0: ndarray[378 372 638 535 317 597 422 562 466 679 349 402 408 500 463 308]
1: ndarray[495 272 526 737 576 846 583 569 573 420 468 512 657 460 435 285]
2: ndarray[377 361 475 704 616 764 734 524 511 249 373 534 660 523 560 258]
3: ndarray[443 455 614 715 708 666 667 655 753 375 481 488 555 462 623 451]
4: ndarray[503 377 657 479 288 640 518 575 502 730 531 539 457 458 319 328]
5: ndarray[375 538 705 424 498 549 657 536 488 628 333 480 304 496 483 302]
6: ndarray[397 346 619 412 264 569 479 500 498 675 262 508 404 439 340 318]
7: ndarray[480 373 715 470 327 508 514 548 523 794 445 469 337 444 449 308]
8: ndarray[478 275 667 453 340 700 460 599 468 813 507 522 525 425 239 152]
9: ndarray[451 264 477 681 475 788 636 529 612 366 416 525 639 468 447 349]
10: ndarray[336 419 673 613 685 669 812 578 707 338 302 480 458 477 596 394]
11: ndarray[430 430 770 262 478 517 643 592 544 626 345 511 400 392 308 338]
12: ndarray[446 307 488 704 571 730 618 588 582 393 497 598 616 445 501 387]
13: ndarray[464 377 693 481 349 581 450 598 578 775 541 481 367 512 361 304]
14: ndarray[348 568 655 731 642 615 658 646 695 347 316 437 461 408 628 460]
15: ndarray[416 396 696 517 371 609 522 674 548 786 426 387 326 470 410 358]
16: ndarray[443 442 588 683 649 711 701 568 648 289 290 519 481 481 578 371]
17: ndarray[354 500 538 633 735 574 855 493 744 265 312 542 422 516 515 401]
18: ndarray[456 363 467 699 586 824 632 499 545 307 442 611 649 576 398 344]
19: ndarray[452 321 664 517 285 575 436 548 480 818 414 559 335 472 240 324]
20: ndarray[448 383 595 553 336 683 438 496 517 651 474 400 475 443 211 325]
21: ndarray[414 506 701 368 446 495 646 542 626 662 328 371 330 315 493 338]
22: ndarray[511 329 464 638 525 799 634 528 527 277 445 546 654 559 520 220]
23: ndarray[338 456 601 599 737 636 807 527 668 345 348 511 388 428 564 343]
24: ndarray[491 310 617 421 393 637 509 647 378 659 438 570 548 444 329 109]
25: ndarray[316 530 664 419 503 537 594 529 588 685 261 491 355 482 468 348]
26: ndarray[443 416 647 516 324 658 488 582 429 782 515 489 392 452 332 353]
27: ndarray[490 307 527 630 585 824 609 511 603 377 446 531 607 448 391 346]
28: ndarray[379 361 481 671 574 724 657 485 602 235 301 532 547 464 548 382]
29: ndarray[452 342 626 754 601 731 546 586 661 428 398 533 456 492 540 449]
30: ndarray[388 369 506 773 643 826 581 597 595 275 354 547 699 527 532 402]
31: ndarray[489 329 632 462 293 721 404 565 440 718 378 564 466 508 310 282]
32: ndarray[440 407 543 628 622 584 763 513 624 313 279 615 473 464 539 315]
33: ndarray[322 473 631 440 475 490 655 635 539 756 345 507 391 363 424 239]
34: ndarray[415 510 738 277 417 524 645 524 576 725 338 552 406 423 402 263]
35: ndarray[304 522 660 740 744 594 814 615 741 404 257 471 520 482 583 364]
36: ndarray[401 481 515 567 706 664 756 537 653 200 342 584 484 454 581 363]
37: ndarray[354 353 481 573 691 690 760 603 617 252 261 514 543 509 591 256]
38: ndarray[419 346 604 521 275 619 512 491 522 643 400 345 449 419 439 305]
39: ndarray[436 341 547 703 587 681 602 512 688 460 386 591 482 508 510 479]
40: ndarray[398 394 612 586 665 624 772 518 643 351 295 519 543 439 537 393]
41: ndarray[593 260 655 540 277 622 440 580 512 761 449 446 506 379 315 208]
42: ndarray[480 389 616 714 543 713 569 562 654 427 441 557 528 537 448 533]
43: ndarray[433 407 575 392 401 544 593 638 398 673 302 479 498 467 425 203]
44: ndarray[418 475 584 535 799 644 835 588 639 259 256 603 566 430 575 262]
45: ndarray[346 370 513 656 566 728 608 499 549 349 368 516 539 467 459 466]
46: ndarray[375 457 773 512 431 558 581 557 541 711 299 477 391 522 499 343]
47: ndarray[351 458 568 618 672 674 796 599 623 282 359 465 561 404 661 266]
48: ndarray[505 361 652 496 249 649 485 586 439 752 501 372 564 348 285 232]
49: ndarray[400 488 531 558 699 702 784 501 605 245 327 575 612 444 506 330]
50: ndarray[476 303 552 541 267 651 455 531 400 737 477 513 540 480 276 240]
51: ndarray[487 347 473 751 526 669 648 501 527 413 427 561 624 498 410 349]
52: ndarray[394 400 534 703 718 735 744 527 564 264 228 541 621 482 611 299]
53: ndarray[477 513 631 758 538 676 640 463 657 395 439 611 449 533 482 466]
54: ndarray[559 296 749 507 294 675 457 558 453 772 507 467 522 363 311 262]
55: ndarray[400 420 625 320 477 598 653 627 512 617 345 525 488 435 355 198]
56: ndarray[451 396 538 597 638 675 804 508 577 299 240 491 569 433 432 333]
57: ndarray[370 368 489 696 656 627 742 524 624 299 257 576 578 512 504 247]
58: ndarray[485 447 556 599 663 594 759 522 655 339 314 588 447 419 486 396]
59: ndarray[304 417 576 654 674 609 684 491 710 338 326 476 545 508 614 483]
60: ndarray[409 449 598 442 336 644 617 576 461 607 313 398 552 420 433 145]
61: ndarray[415 493 723 316 411 549 657 556 552 683 371 496 375 480 359 213]
62: ndarray[453 449 744 507 397 593 437 547 533 776 463 508 294 526 360 364]
63: ndarray[349 541 613 591 760 591 786 518 677 278 235 582 459 503 547 467]
64: ndarray[407 415 552 358 438 638 637 602 453 588 289 476 508 435 459 223]
65: ndarray[535 377 625 365 299 673 435 488 370 763 511 500 453 467 323 236]
66: ndarray[327 426 464 591 786 664 736 547 627 285 296 517 595 375 583 302]
67: ndarray[433 439 553 546 661 662 776 566 621 280 329 526 510 460 457 339]
68: ndarray[514 333 532 508 350 697 469 548 425 774 564 568 565 467 224 247]
69: ndarray[402 378 656 785 599 651 546 503 716 390 409 627 504 594 489 465]
70: ndarray[372 495 532 605 701 723 823 606 659 300 296 584 444 478 676 272]
71: ndarray[388 464 589 678 628 597 603 535 686 463 443 564 437 524 457 443]
72: ndarray[393 490 742 502 439 554 625 595 567 762 295 441 349 409 468 266]
73: ndarray[411 414 459 555 647 635 809 488 646 220 244 528 571 488 513 352]
74: ndarray[463 363 538 646 646 651 803 543 663 220 268 537 477 331 438 319]
75: ndarray[544 276 609 458 340 665 455 553 393 741 475 607 510 472 277 250]
76: ndarray[380 479 676 290 430 487 610 529 577 652 306 525 352 369 365 192]
77: ndarray[496 281 536 675 538 773 571 540 567 396 438 578 627 545 469 318]
78: ndarray[476 502 673 437 371 481 588 573 556 712 352 419 353 425 359 374]
79: ndarray[491 291 559 473 247 691 467 527 412 718 519 419 558 486 357 231]
80: ndarray[405 491 536 643 660 610 861 499 607 255 203 483 513 466 477 388]
81: ndarray[517 425 529 520 829 673 790 508 645 229 345 579 610 480 520 309]
82: ndarray[508 340 509 680 551 743 624 553 624 433 416 548 645 470 373 249]
83: ndarray[376 426 451 551 718 696 778 658 647 278 326 479 644 497 615 282]
84: ndarray[546 337 599 426 265 684 420 638 447 813 442 423 507 414 297 216]
85: ndarray[463 435 748 460 275 578 455 649 500 806 499 488 348 523 396 270]
86: ndarray[402 498 538 542 704 602 854 580 636 227 263 571 493 494 472 448]
87: ndarray[503 333 498 723 563 747 596 585 640 369 433 562 585 509 396 296]
88: ndarray[367 397 488 545 722 714 757 604 558 229 313 603 667 444 625 259]
89: ndarray[432 447 476 658 544 757 683 555 556 376 446 609 645 593 520 346]
90: ndarray[443 506 629 592 723 606 826 547 639 273 315 572 516 440 576 398]
91: ndarray[554 282 636 446 324 671 452 489 390 766 379 570 513 426 239 178]
92: ndarray[379 386 472 670 628 720 703 506 575 235 281 496 620 415 557 281]
93: ndarray[334 376 433 695 633 740 681 524 571 405 304 435 470 434 601 266]
94: ndarray[409 400 509 623 776 610 788 542 616 288 308 540 522 462 520 376]
95: ndarray[502 520 718 350 516 518 589 567 558 738 330 504 292 449 351 304]
96: ndarray[423 400 478 684 525 817 609 541 524 360 392 500 596 531 428 335]
97: ndarray[406 429 651 430 456 571 569 666 496 733 468 438 397 423 454 255]
98: ndarray[241 509 635 650 696 601 782 621 738 351 271 470 497 427 641 394]
99: ndarray[425 284 501 735 519 768 574 605 621 370 386 481 667 462 478 331]
100: ndarray[553 283 584 427 256 695 506 641 409 706 529 531 501 510 360 227]
101: ndarray[369 504 577 443 458 538 598 561 502 643 288 460 341 451 437 348]
102: ndarray[533 280 647 678 528 709 558 563 638 414 536 462 633 385 449 352]
103: ndarray[518 348 375 671 510 703 615 528 539 319 395 597 585 417 445 314]
104: ndarray[403 423 513 669 595 616 756 465 672 308 253 448 426 454 554 352]
105: ndarray[390 352 522 582 744 642 775 640 629 314 290 521 512 450 519 281]
106: ndarray[434 344 530 695 537 818 603 547 585 402 410 528 604 497 433 372]
107: ndarray[421 395 551 622 716 778 623 562 591 306 444 630 588 511 427 231]
108: ndarray[427 439 647 379 406 490 525 568 471 571 354 478 297 421 397 303]
109: ndarray[508 414 718 344 428 607 609 556 500 732 326 499 338 390 342 242]
110: ndarray[332 484 709 403 388 529 636 629 593 724 294 446 360 385 452 278]
111: ndarray[351 372 541 550 670 589 816 570 593 287 277 590 569 354 518 285]
112: ndarray[510 275 541 725 572 738 596 613 628 413 513 558 658 419 409 314]
113: ndarray[408 347 591 475 470 766 558 608 433 733 339 524 523 424 428 215]
114: ndarray[476 277 429 718 511 816 618 547 528 342 437 591 632 537 446 338]
115: ndarray[434 397 545 627 566 600 660 486 623 289 324 541 475 471 442 324]
116: ndarray[559 335 651 406 284 691 475 547 387 768 542 568 482 411 266 229]
117: ndarray[419 450 614 719 754 642 781 496 716 321 253 558 442 522 579 417]
118: ndarray[358 476 717 392 469 485 602 609 569 739 262 329 326 436 436 289]
119: ndarray[360 487 642 625 698 567 727 596 738 396 296 486 459 482 668 444]
120: ndarray[461 353 582 435 409 716 504 549 359 693 491 586 589 525 277 169]
121: ndarray[430 410 617 531 723 635 836 524 582 230 287 581 513 447 624 310]
122: ndarray[334 498 509 548 661 577 826 527 659 195 270 534 407 539 554 444]
123: ndarray[436 455 653 391 408 538 557 523 577 705 320 457 371 364 383 297]
124: ndarray[450 392 519 530 623 714 761 586 635 303 367 636 582 563 481 269]
125: ndarray[503 438 661 435 247 513 402 428 458 715 412 441 427 448 353 263]
126: ndarray[452 375 615 343 485 634 667 623 512 745 246 402 377 392 363 200]
127: ndarray[527 308 536 676 586 739 680 601 586 377 447 523 625 448 435 286]
128: ndarray[459 355 509 627 536 688 694 343 583 320 388 600 596 463 488 253]
129: ndarray[501 326 735 508 308 714 424 558 599 773 496 451 325 511 310 425]
130: ndarray[340 449 503 680 546 705 666 515 684 341 285 497 502 423 600 294]
131: ndarray[336 463 673 657 692 635 718 572 693 354 256 444 507 441 606 433]
132: ndarray[344 323 522 612 603 627 704 451 650 241 257 546 536 501 502 418]
133: ndarray[381 477 570 662 749 594 770 582 700 354 275 493 523 418 629 376]
134: ndarray[422 520 456 595 709 623 775 492 627 279 313 513 514 540 546 390]
135: ndarray[504 304 545 737 570 829 610 568 551 398 453 463 633 431 481 355]
136: ndarray[460 369 599 412 252 576 532 500 525 703 414 552 487 398 286 182]
137: ndarray[295 471 463 609 747 699 819 624 565 316 223 497 526 462 637 296]
138: ndarray[636 331 637 449 300 654 464 593 449 794 571 461 521 441 294 194]
139: ndarray[546 252 648 398 277 734 439 566 439 747 516 550 531 496 232 140]
140: ndarray[361 354 458 580 622 744 636 553 578 337 347 492 615 506 541 238]
141: ndarray[400 510 620 339 443 626 689 528 467 653 329 469 428 391 393 220]
142: ndarray[451 502 640 363 458 599 594 625 423 664 309 473 400 450 442 265]
143: ndarray[472 337 514 698 482 745 633 550 628 401 366 467 630 418 509 296]
144: ndarray[358 403 560 478 700 589 761 562 578 271 245 534 497 508 548 410]
145: ndarray[375 515 731 368 431 490 590 559 487 654 345 483 365 453 372 304]
146: ndarray[401 438 685 494 412 626 598 681 469 710 414 488 361 442 460 288]
147: ndarray[423 444 642 346 391 692 605 588 444 656 450 571 501 435 399 209]
148: ndarray[330 437 665 704 588 608 579 543 755 434 427 608 393 506 547 469]
149: ndarray[402 406 559 706 578 578 615 494 735 420 386 505 438 426 550 462]
150: ndarray[425 429 658 336 473 511 591 575 473 692 338 463 471 434 414 283]
151: ndarray[311 424 425 555 724 756 784 547 593 329 252 568 610 431 647 326]
152: ndarray[443 435 581 593 721 616 772 504 672 263 264 559 473 488 528 433]
153: ndarray[439 477 675 676 726 606 725 543 643 307 293 527 438 456 625 451]
154: ndarray[340 509 650 378 405 531 685 552 519 623 304 490 354 471 405 324]
155: ndarray[489 367 622 604 563 777 588 646 586 382 442 475 664 314 405 386]
156: ndarray[396 462 584 566 685 525 745 512 687 321 248 523 452 486 573 488]
157: ndarray[476 381 669 528 300 597 441 546 471 726 371 430 402 440 373 319]
158: ndarray[452 446 557 710 570 696 580 532 668 472 336 555 466 556 432 350]
159: ndarray[473 408 595 434 231 506 476 457 418 697 415 543 486 368 305 244]
160: ndarray[337 473 673 565 655 603 711 516 686 251 304 586 494 482 481 450]
161: ndarray[436 325 538 705 618 603 653 437 674 323 427 551 557 519 450 368]
162: ndarray[368 525 605 630 780 564 774 626 713 392 256 446 430 455 609 412]
163: ndarray[358 461 670 671 706 632 704 605 739 352 235 448 554 479 624 428]
164: ndarray[424 346 484 736 509 707 580 470 586 350 435 562 623 622 572 352]
165: ndarray[489 318 534 399 331 713 549 559 377 671 369 492 523 461 296 254]
166: ndarray[367 397 679 482 466 526 602 628 543 708 294 444 352 476 483 347]
167: ndarray[478 394 603 541 311 638 470 568 418 859 459 418 468 456 340 203]
168: ndarray[396 389 611 473 320 685 415 537 418 631 318 428 496 474 480 160]
169: ndarray[508 409 590 660 591 679 589 584 626 508 471 494 544 448 446 413]
170: ndarray[417 471 613 382 494 650 715 572 452 629 304 463 491 464 444 176]
171: ndarray[403 466 687 369 412 465 654 592 555 676 384 397 342 470 419 267]
172: ndarray[530 237 603 521 236 722 391 646 450 858 522 572 492 460 325 201]
173: ndarray[460 381 778 508 332 495 521 588 489 784 405 424 365 459 325 335]
174: ndarray[430 392 649 490 324 716 367 520 423 599 297 380 490 505 474 237]
175: ndarray[495 398 588 448 390 649 657 509 431 619 285 530 477 431 362 155]
176: ndarray[399 481 526 507 704 589 778 542 643 297 286 585 485 536 524 426]
177: ndarray[522 338 694 480 170 679 428 614 452 756 437 425 492 426 279 303]
178: ndarray[461 389 490 716 484 635 587 472 595 371 349 483 513 581 500 406]
179: ndarray[397 394 594 438 324 616 434 522 512 679 354 458 382 483 425 346]
180: ndarray[304 477 617 734 742 625 752 521 704 272 273 550 453 469 591 457]
181: ndarray[469 400 756 501 259 596 450 511 485 825 457 509 351 483 230 352]
182: ndarray[513 236 480 717 554 764 624 541 574 344 433 620 603 507 401 290]
183: ndarray[484 314 541 725 539 723 659 520 633 355 440 537 654 413 511 379]
184: ndarray[441 394 591 728 674 706 591 591 669 477 495 564 533 466 549 401]
185: ndarray[496 327 477 729 575 777 653 549 542 358 387 451 573 484 588 282]
186: ndarray[557 262 510 464 289 722 433 564 380 710 411 558 482 415 252 175]
187: ndarray[567 408 526 654 494 788 642 539 532 367 383 630 609 353 372 280]
188: ndarray[379 337 521 598 748 752 761 580 528 284 252 569 708 438 672 241]
189: ndarray[448 347 538 760 658 759 631 502 678 339 328 507 612 505 523 414]
190: ndarray[500 323 573 648 546 752 562 632 591 387 416 513 554 313 370 404]
191: ndarray[533 341 662 445 251 699 441 633 440 794 512 436 469 437 276 167]
192: ndarray[500 357 631 653 513 712 679 548 689 480 431 548 576 422 465 450]
193: ndarray[383 461 704 374 554 527 546 556 591 789 255 388 425 415 440 352]
194: ndarray[360 477 611 588 686 523 755 479 725 311 299 464 499 468 551 376]
195: ndarray[470 279 471 772 568 822 597 540 588 416 375 463 669 442 468 370]
196: ndarray[510 363 609 483 238 694 500 494 453 736 478 562 576 460 281 264]
197: ndarray[392 552 613 603 719 560 780 541 692 246 345 635 436 414 568 356]
198: ndarray[413 323 585 515 322 702 511 583 384 702 472 527 524 490 311 207]
199: ndarray[543 318 493 664 533 751 637 546 523 374 460 526 636 497 451 367]
200: ndarray[289 429 477 610 657 734 791 540 697 276 271 523 576 413 611 242]
201: ndarray[350 380 498 721 650 776 680 572 567 279 347 484 604 517 623 356]
202: ndarray[426 377 675 389 373 494 545 482 459 660 370 432 328 405 401 336]
203: ndarray[444 418 555 363 342 572 653 480 474 626 298 401 493 422 310 237]
204: ndarray[559 319 551 682 555 695 629 638 598 391 448 519 640 428 500 354]
205: ndarray[377 485 544 717 589 601 751 440 720 345 294 383 415 492 538 378]
206: ndarray[529 327 715 401 198 561 479 648 444 801 516 417 464 330 285 293]
207: ndarray[393 507 613 427 467 567 552 526 497 603 305 559 298 556 459 337]
208: ndarray[329 460 669 537 761 595 754 540 722 274 241 507 451 459 626 395]
209: ndarray[412 468 626 758 630 630 600 641 752 473 352 543 472 504 418 446]
210: ndarray[399 499 650 350 418 487 661 555 542 674 262 534 320 469 449 336]
211: ndarray[491 333 475 645 532 681 575 545 618 419 451 509 603 407 489 418]
212: ndarray[449 341 560 698 519 704 640 508 597 352 405 510 495 467 431 376]
213: ndarray[559 440 663 418 440 636 598 650 445 760 417 529 440 422 295 145]
214: ndarray[554 325 519 518 304 770 470 588 394 738 414 498 557 384 276 207]
215: ndarray[336 441 500 681 686 637 798 590 634 299 279 456 574 425 604 180]
216: ndarray[300 493 539 609 748 606 757 558 691 268 251 594 433 537 610 462]
217: ndarray[401 436 603 351 499 522 634 450 535 625 262 503 385 471 440 244]
218: ndarray[347 444 535 593 705 716 799 580 705 239 293 485 608 481 617 269]
219: ndarray[462 436 505 590 732 726 747 614 631 347 325 602 594 422 556 231]
220: ndarray[539 314 526 650 516 724 616 567 571 387 447 504 638 412 390 313]
221: ndarray[464 293 649 515 275 691 455 617 504 800 502 543 464 451 367 341]
222: ndarray[478 344 457 745 591 804 593 414 610 370 372 600 613 550 531 321]
223: ndarray[532 323 623 405 340 686 471 538 450 701 444 585 564 468 274 179]
224: ndarray[426 409 529 645 647 720 794 494 544 241 266 476 593 389 611 236]
225: ndarray[519 394 635 534 316 666 485 628 547 789 478 468 390 531 383 361]
226: ndarray[329 468 590 636 709 590 726 630 715 389 287 455 413 474 609 442]
227: ndarray[396 486 566 558 704 613 813 480 656 316 274 569 459 477 628 385]
228: ndarray[369 471 733 369 425 616 646 629 532 705 382 591 365 423 466 237]
229: ndarray[403 526 637 537 703 665 789 507 659 234 277 565 399 497 470 402]
230: ndarray[413 354 582 383 440 588 654 517 385 597 251 505 535 420 409 156]
231: ndarray[450 293 412 702 484 762 581 489 553 436 322 516 674 481 502 391]
232: ndarray[376 380 596 682 598 867 583 576 565 406 443 656 611 582 487 379]
233: ndarray[410 377 555 610 702 751 767 579 460 229 311 546 664 442 609 300]
234: ndarray[398 318 576 531 307 622 430 553 503 723 423 406 412 385 390 294]
235: ndarray[446 372 644 385 285 548 557 523 457 676 346 560 426 442 282 205]
236: ndarray[504 285 580 427 282 699 473 607 425 707 508 598 478 467 259 195]
237: ndarray[432 298 644 483 296 681 476 601 393 716 496 596 464 547 338 206]
238: ndarray[413 374 657 353 459 596 607 585 481 612 350 477 547 412 425 149]
239: ndarray[349 486 665 523 722 646 835 569 736 329 329 472 474 475 504 401]

ndarray[355 525 591 693 614 563 824 512 696 281 333 444 526 421 534 415] 194
ndarray[498 340 493 606 514 766 575 555 539 452 511 540 599 389 488 284] 220
ndarray[478 386 568 611 649 773 647 570 516 328 412 679 634 507 454 288] 107
ndarray[426 484 681 315 443 607 613 607 463 649 340 461 382 459 370 327] 142
ndarray[383 539 657 624 778 609 749 526 686 372 225 465 396 447 603 428] 162
ndarray[314 417 638 416 384 546 564 564 549 695 280 389 329 448 600 336] 166
ndarray[457 413 655 295 403 604 610 593 464 618 317 467 453 439 290 261] 55
ndarray[382 319 485 768 527 768 606 488 635 362 362 500 566 560 654 436] 164
ndarray[386 345 524 671 643 703 761 544 591 212 262 562 642 500 657 275] 52
ndarray[438 422 612 396 408 681 618 583 377 663 458 514 559 393 364 162] 147
ndarray[419 475 546 650 718 648 827 577 648 238 250 460 551 527 539 421] 80
ndarray[469 427 641 413 304 558 431 429 461 727 407 445 401 512 247 311] 125
ndarray[562 416 632 324 417 769 550 654 396 671 426 552 482 509 352 221] 147
ndarray[520 392 610 558 319 686 397 589 451 758 484 562 518 471 417 279] 221
ndarray[488 315 603 500 273 669 484 621 392 740 515 458 557 363 267 201] 48
ndarray[338 425 464 671 600 734 701 559 601 337 343 518 624 477 645 214] 140
ndarray[394 435 686 543 467 531 516 595 557 751 376 492 345 386 433 381] 166
ndarray[494 320 512 709 552 677 665 522 548 417 410 525 603 408 522 367] 183
ndarray[386 416 723 433 441 655 563 616 456 789 451 602 415 491 400 324] 146
ndarray[312 321 461 608 674 748 758 584 490 284 350 471 624 369 647 323] 233
ndarray[539 382 652 485 237 635 457 614 529 812 528 568 429 437 277 336] 4
ndarray[315 289 501 740 615 764 645 519 672 337 367 414 594 495 644 357] 201
ndarray[338 437 402 592 730 742 843 533 584 291 257 507 639 405 626 248] 151
ndarray[565 280 535 492 243 730 445 582 426 777 436 521 534 415 394 275] 214
ndarray[436 345 600 421 345 547 627 474 497 628 320 314 347 425 423 288] 202
ndarray[366 518 689 357 479 552 584 556 557 715 279 505 325 460 423 386] 25
ndarray[495 339 602 510 286 734 539 551 361 701 510 552 513 511 293 245] 198
ndarray[374 491 582 517 752 673 748 531 611 203 274 545 495 446 581 370] 36
ndarray[488 274 470 661 480 811 598 567 455 311 415 662 669 491 417 285] 114
ndarray[409 497 651 566 681 578 766 551 726 367 439 594 497 401 530 320] 197
ndarray[412 405 628 442 459 558 628 536 542 631 319 529 373 485 484 260] 217
ndarray[423 495 677 717 634 624 656 479 689 494 406 572 545 569 447 471] 71
ndarray[440 345 589 435 335 766 496 539 448 667 295 436 524 440 433 213] 168
ndarray[326 480 521 624 616 599 788 515 672 237 273 599 448 496 580 405] 122
ndarray[470 332 513 539 287 704 448 584 370 777 450 488 528 376 366 157] 214
ndarray[352 396 506 623 633 625 697 521 607 309 247 470 585 452 607 343] 92
ndarray[420 404 547 517 695 710 744 489 609 309 353 550 577 406 593 334] 49
ndarray[479 425 757 331 469 546 610 587 482 648 343 562 416 433 370 325] 11
ndarray[436 349 551 608 578 746 677 523 555 320 425 608 663 503 524 330] 89
ndarray[442 369 660 471 361 601 502 679 518 789 510 529 365 494 371 335] 13
ndarray[418 433 694 449 274 540 537 501 406 695 340 512 411 417 301 247] 235
ndarray[361 475 470 530 734 731 799 555 668 257 293 526 637 428 657 271] 218
ndarray[310 448 534 387 426 573 590 604 548 659 254 493 409 515 472 282] 101
ndarray[547 268 652 425 251 622 374 497 402 700 384 510 552 360 325 225] 91
ndarray[309 445 663 579 656 641 809 621 683 351 269 526 510 443 586 370] 10
ndarray[474 323 676 757 565 708 640 607 604 448 475 589 466 509 450 497] 42
ndarray[418 346 473 571 609 696 802 579 621 315 399 523 665 461 480 257] 124
ndarray[490 401 538 687 594 573 695 375 640 298 317 477 513 483 570 395] 104
ndarray[324 433 495 629 703 618 779 520 632 276 265 577 419 521 580 461] 216
ndarray[537 318 570 549 361 610 477 490 366 751 472 621 484 436 288 282] 75
ndarray[462 334 595 484 294 687 459 620 476 786 490 499 552 438 253 195] 8
ndarray[361 350 583 544 760 658 729 601 637 269 311 498 534 473 534 235] 105
ndarray[292 470 569 639 729 601 663 523 729 433 285 464 423 493 611 451] 226
ndarray[528 438 672 348 402 529 675 585 401 719 365 506 385 374 352 246] 109
ndarray[423 472 632 647 731 697 726 634 689 351 436 500 497 475 637 417] 3
ndarray[378 451 591 757 608 656 567 521 640 475 432 544 501 505 513 465] 71
ndarray[339 415 475 652 744 675 753 506 633 301 306 520 614 447 583 252] 66
ndarray[327 446 543 560 677 584 779 441 632 278 338 566 489 450 569 396] 227
ndarray[343 497 650 433 433 562 569 505 497 548 297 462 414 484 425 410] 101
ndarray[492 395 575 655 688 716 621 649 617 385 424 626 569 490 542 328] 184
ndarray[464 481 529 667 814 630 763 563 698 265 217 580 420 517 665 391] 117
ndarray[462 378 565 688 526 731 571 541 536 403 448 550 596 530 423 397] 106
ndarray[429 363 416 747 538 803 602 500 553 324 415 659 653 517 395 309] 18
ndarray[362 442 478 618 595 726 562 531 616 346 357 467 622 424 574 343] 140
ndarray[470 401 610 382 447 643 629 647 362 645 353 469 478 456 370 188] 43
ndarray[379 326 477 739 551 800 603 582 620 316 385 551 568 511 593 369] 201
ndarray[433 417 601 592 735 644 810 503 581 227 281 554 524 420 502 302] 121
ndarray[416 373 613 634 623 674 577 602 651 327 417 490 435 512 461 454] 29
ndarray[465 337 575 691 544 748 565 534 600 383 393 556 574 533 519 326] 77
ndarray[308 554 625 452 441 545 669 579 553 630 296 528 312 508 413 290] 154
ndarray[478 457 694 776 546 645 604 579 614 407 489 512 385 568 484 441] 53
ndarray[453 367 609 502 317 654 486 609 523 730 421 411 398 511 439 419] 225
ndarray[441 495 647 373 445 604 638 593 504 653 258 459 380 408 482 276] 142
ndarray[412 409 723 790 556 712 594 583 667 441 431 519 419 541 578 456] 29
ndarray[361 511 620 330 463 569 563 510 566 645 373 538 364 357 353 367] 123
ndarray[453 512 578 347 478 574 739 511 423 689 394 466 353 419 448 200] 141
ndarray[323 472 626 741 615 640 576 576 743 468 360 627 436 531 404 435] 209
ndarray[331 495 650 370 486 517 598 533 539 679 251 460 354 553 486 308] 25
ndarray[397 492 645 461 430 509 652 525 473 682 298 477 322 485 443 397] 101
ndarray[381 463 595 713 650 674 690 634 709 448 380 476 516 513 557 475] 3
ndarray[425 468 578 557 682 654 770 477 656 296 210 615 458 460 685 338] 227
ndarray[461 412 707 427 411 578 559 698 493 721 488 486 444 450 341 251] 97
ndarray[446 350 631 732 610 673 625 606 709 455 375 485 504 546 542 418] 29
ndarray[496 320 525 612 481 808 589 522 559 329 418 605 602 547 431 299] 77
ndarray[449 388 585 705 597 715 710 605 617 320 378 562 635 558 588 213] 2
ndarray[374 493 647 594 715 532 808 538 627 308 286 531 404 525 639 338] 227
ndarray[399 406 577 557 680 628 812 571 556 289 256 554 494 479 472 299] 67
ndarray[401 524 676 588 764 711 679 600 707 439 388 529 522 468 479 364] 239
ndarray[509 339 543 755 578 748 631 567 496 386 481 468 649 442 456 346] 135
ndarray[378 423 445 609 801 722 749 556 555 233 296 497 554 451 595 323] 66
ndarray[475 333 552 399 372 680 461 623 389 594 401 513 509 492 398 116] 24
ndarray[496 436 531 707 574 663 584 553 675 377 429 606 521 436 505 445] 39
ndarray[465 404 675 473 210 551 426 572 481 842 454 488 396 540 264 396] 181
ndarray[351 449 676 385 450 557 651 559 548 633 363 496 311 455 394 355] 154
ndarray[523 357 568 567 330 734 449 623 405 734 492 517 622 420 253 196] 214
ndarray[451 388 689 351 382 556 659 603 503 713 343 570 399 408 314 249] 109
ndarray[333 506 570 604 747 632 759 622 693 296 294 535 509 553 618 409] 216
ndarray[362 493 642 798 671 622 639 505 718 403 464 588 467 530 489 421] 71
ndarray[378 341 475 618 641 762 691 525 598 289 288 601 602 530 515 267] 140
ndarray[441 479 585 547 674 718 747 527 606 219 325 559 599 554 561 284] 49
ndarray[418 459 712 499 408 531 481 548 596 818 402 494 309 442 317 295] 62
ndarray[478 420 540 653 608 692 629 544 587 336 327 533 535 484 578 478] 16
ndarray[479 427 679 240 431 641 612 660 480 686 359 525 463 441 359 153] 55
ndarray[370 460 556 592 725 636 789 582 696 242 305 557 473 470 578 311] 36
ndarray[457 424 485 606 657 778 611 675 589 326 377 663 623 453 466 356] 107
ndarray[450 392 490 634 637 814 730 586 449 225 351 611 602 433 550 284] 233
ndarray[518 376 547 667 557 734 587 559 652 330 331 577 549 519 379 376] 87
ndarray[281 531 516 661 716 672 780 555 692 234 274 595 486 574 665 395] 216
ndarray[285 370 478 609 737 726 760 563 617 265 271 548 610 486 592 266] 37
ndarray[346 462 759 392 402 557 599 541 475 660 360 441 378 449 393 268] 145
ndarray[330 459 649 379 476 487 664 557 583 624 315 464 394 432 457 284] 154
ndarray[433 377 623 488 291 572 436 497 489 734 388 482 506 407 392 358] 157
ndarray[563 342 716 474 245 715 445 621 438 782 421 506 559 326 274 222] 54
ndarray[451 379 611 463 285 537 554 428 510 746 294 477 436 442 393 247] 6
ndarray[499 506 769 481 464 504 581 634 557 790 366 427 350 468 472 287] 72
ndarray[479 311 417 710 559 772 624 570 589 360 469 554 732 524 472 332] 114
ndarray[386 482 658 496 382 578 510 596 566 773 405 460 312 412 408 347] 15
ndarray[578 340 639 568 312 646 452 593 456 732 460 462 534 441 314 223] 41
ndarray[400 477 548 449 455 579 638 560 518 695 257 460 327 440 506 327] 101
ndarray[311 458 736 357 407 514 565 628 562 702 284 484 347 306 432 396] 110
ndarray[393 393 646 691 635 701 609 568 795 409 493 556 508 536 589 412] 184
ndarray[400 380 500 734 571 603 702 500 706 269 227 501 520 493 578 360] 104
ndarray[420 505 514 639 650 526 776 543 682 302 296 444 483 445 526 400] 194
